arr =
[[217, 133, 192, 145, 61, 220, 195, 163, 184, 153, 177, 165, 209, 62, 172],
 [58, 175, 111, 98, 211, 59, 176, 206, 55, 108, 220, 170, 49, 128, 92],
 [180, 109, 95, 194, 82, 39, 39, 172, 78, 56, 124, 162, 86, 82, 163],
 [86, 35, 46, 48, 208, 35, 71, 46, 60, 214, 92, 143, 70, 46, 97],
 [211, 174, 208, 161, 184, 58, 196, 141, 197, 176, 56, 54, 48, 57, 169],
 [109, 155, 54, 202, 214, 105, 124, 176, 69, 80, 105, 125, 155, 179, 165],
 [107, 112, 218, 199, 167, 120, 150, 38, 52, 203, 74, 148, 91, 48, 139],
 [77, 63, 188, 162, 184, 170, 107, 112, 85, 152, 204, 148, 169, 106, 191],
 [84, 117, 204, 70, 203, 220, 96, 155, 160, 79, 110, 172, 161, 94, 175],
 [209, 151, 182, 133, 100, 170, 123, 43, 91, 123, 100, 127, 202, 86, 175],
 [148, 44, 85, 49, 149, 192, 204, 137, 214, 210, 48, 42, 81, 64, 118],
 [50, 62, 90, 67, 46, 105, 214, 141, 151, 140, 172, 90, 110, 211, 209],
 [179, 50, 159, 110, 111, 115, 79, 171, 136, 55, 40, 185, 204, 195, 91],
 [56, 146, 165, 213, 83, 97, 127, 154, 132, 168, 206, 167, 165, 194, 65],
 [67, 203, 62, 165, 141, 120, 219, 173, 81, 101, 143, 45, 104, 82, 213]]
arr[0][-15] = 217
arr[4][-10] = 58
arr[-10][-3] = 155
arr[:, -7] = [184, 55, 78, 60, 197, 69, 52, 85, 160, 91, 214, 151, 136, 132, 81]
arr[:, 5] = [220, 59, 39, 35, 58, 105, 120, 170, 220, 170, 192, 105, 115, 97, 120]
arr[-7][-13] = 204
arr[-9][-4] = 148
arr[-13][-4] = 162
arr[-10] = [109, 155, 54, 202, 214, 105, 124, 176, 69, 80, 105, 125, 155, 179, 165]
arr[-11][-14] = 174
arr[-11][-6] = 176
arr[13][-2] = 194
arr[10][12] = 81
arr[10][2] = 85
arr[:, 10] = [177, 220, 124, 92, 56, 105, 74, 204, 110, 100, 48, 172, 40, 206, 143]
arr[4][10] = 56
arr[-13][5] = 39
arr[-4][-3] = 110
arr[-12][-3] = 70
arr[3][7] = 46
arr[-11] = [211, 174, 208, 161, 184, 58, 196, 141, 197, 176, 56, 54, 48, 57, 169]
arr[1][14] = 92
arr[12][7] = 171
arr[8][-10] = 220
arr[9][-9] = 123
arr[13] = [56, 146, 165, 213, 83, 97, 127, 154, 132, 168, 206, 167, 165, 194, 65]
arr[-12][1] = 35
arr[-1][4] = 141
arr[-3] = [179, 50, 159, 110, 111, 115, 79, 171, 136, 55, 40, 185, 204, 195, 91]
arr[14][9] = 101
arr[-6] = [209, 151, 182, 133, 100, 170, 123, 43, 91, 123, 100, 127, 202, 86, 175]
arr[1] = [58, 175, 111, 98, 211, 59, 176, 206, 55, 108, 220, 170, 49, 128, 92]
arr[8][-2] = 94
arr[4][-12] = 161
arr[13][7] = 154
arr[1][12] = 49
arr[-6][3] = 133
arr[4][-2] = 57

W =
[[ -4.4  24.6   4.0  -5.7 -13.6]
 [-37.3  37.4  29.0 -15.6 -47.9]
 [  4.7  12.6  -5.6 -13.2  -1.0]
 [-55.4  27.5  41.7   6.8 -63.2]
 [-51.9  24.5  47.4  -7.6 -48.9]
 [ 14.0  -1.4 -18.3   1.2  11.1]
 [ 12.6  -0.9 -15.1  -0.2   8.1]]
Rows and columns are counted from 0.
row 0 col 0 -> -4.4
row 4 col 3 -> -7.6
row 6 col 0 -> 12.6
row 2 col 2 -> -5.6
row 1 col 3 -> -15.6
row 1 col 4 -> -47.9
row 1 col 2 -> 29.0
row 0 col 3 -> -5.7
row 5 col 1 -> -1.4
row 3 col 3 -> 6.8
row 4 col 1 -> 24.5
row 5 col 3 -> 1.2
row 0 col 4 -> -13.6
row 2 col 0 -> 4.7
row 5 col 2 -> -18.3
row 3 col 2 -> 41.7
row 6 col 3 -> -0.2
row 1 col 1 -> 37.4
row 0 col 2 -> 4.0

x =
62  68  44  54  71  52  64  60
35  68  56  15  74  69  83  83
63  71  44  36  72  59  86  70
49  68  51  47  71  60  67  62
56  66  53  52  66  59  73  70
67  60  60  84  57  55  58  49
66  66  64  44  60  60  82  73
74  82  39  73  79  56  59  67
56  64  57  68  67  59  57  67
66  71  49  45  69  57  78  71
63  77  45  55  76  54  54  60
63  69  51  63  69  57  64  64
70  69  42  54  70  51  72  63
57  75  47  53  71  59  67  66
43  80  39  51  82  63  57  75
x[0][0] -> 62
x[:, 0] -> [62, 35, 63, 49, 56, 67, 66, 74, 56, 66, 63, 63, 70, 57, 43]
x[10][4] -> 76
x[0] -> [62, 68, 44, 54, 71, 52, 64, 60]
x[12][3] -> 54
x[11][2] -> 51
x[14][3] -> 51
x[7][6] -> 59
x[3] -> [49, 68, 51, 47, 71, 60, 67, 62]
x[2][4] -> 72
x[:, 7] -> [60, 83, 70, 62, 70, 49, 73, 67, 67, 71, 60, 64, 63, 66, 75]
x[13][7] -> 66
x[11][7] -> 64
x[7][7] -> 67
x[4][2] -> 53
x[0][1] -> 68
x[10] -> [63, 77, 45, 55, 76, 54, 54, 60]
x[9][0] -> 66
x[12][2] -> 42
x[11][5] -> 57
x[11][3] -> 63
x[10][6] -> 54
x[8][3] -> 68
x[2][0] -> 63
x[:, 2] -> [44, 56, 44, 51, 53, 60, 64, 39, 57, 49, 45, 51, 42, 47, 39]
x[9][4] -> 69
x[7][5] -> 56
x[12] -> [70, 69, 42, 54, 70, 51, 72, 63]
x[2][5] -> 59
x[5][7] -> 49
x[13][3] -> 53
x[8][2] -> 57
x[5] -> [67, 60, 60, 84, 57, 55, 58, 49]

X =
[[21.3 23.7 19.3 33.3 16.3 32.2 19.3 18.5 19.6 14.6]
 [16.0 20.6 17.8 30.7 22.7 26.8 18.1 13.8 16.1 23.5]
 [14.2 16.0 25.6 20.4 19.5 32.2 13.2 23.1 17.3 23.5]
 [16.0 25.2 20.9 35.9 51.7 25.1  8.4 13.8 20.8 34.7]
 [10.7 28.3  9.9 25.5 38.8 17.9 20.5  9.2 23.1 36.9]]
Rows and columns are counted from 0.
(0, 0)	21.3
(4, 2)	9.9
(3, 1)	25.2
(2, 0)	14.2
(0, 6)	19.3
(0, 1)	23.7
(3, 6)	8.4
(1, 4)	22.7
(1, 7)	13.8
(3, 0)	16.0
(1, 8)	16.1
(0, 5)	32.2
(2, 4)	19.5
(0, 8)	19.6
(0, 9)	14.6
(2, 7)	23.1
(1, 9)	23.5
(2, 5)	32.2
(4, 9)	36.9
(4, 3)	25.5
(2, 9)	23.5
(4, 7)	9.2
(1, 0)	16.0
(2, 1)	16.0
(1, 6)	18.1
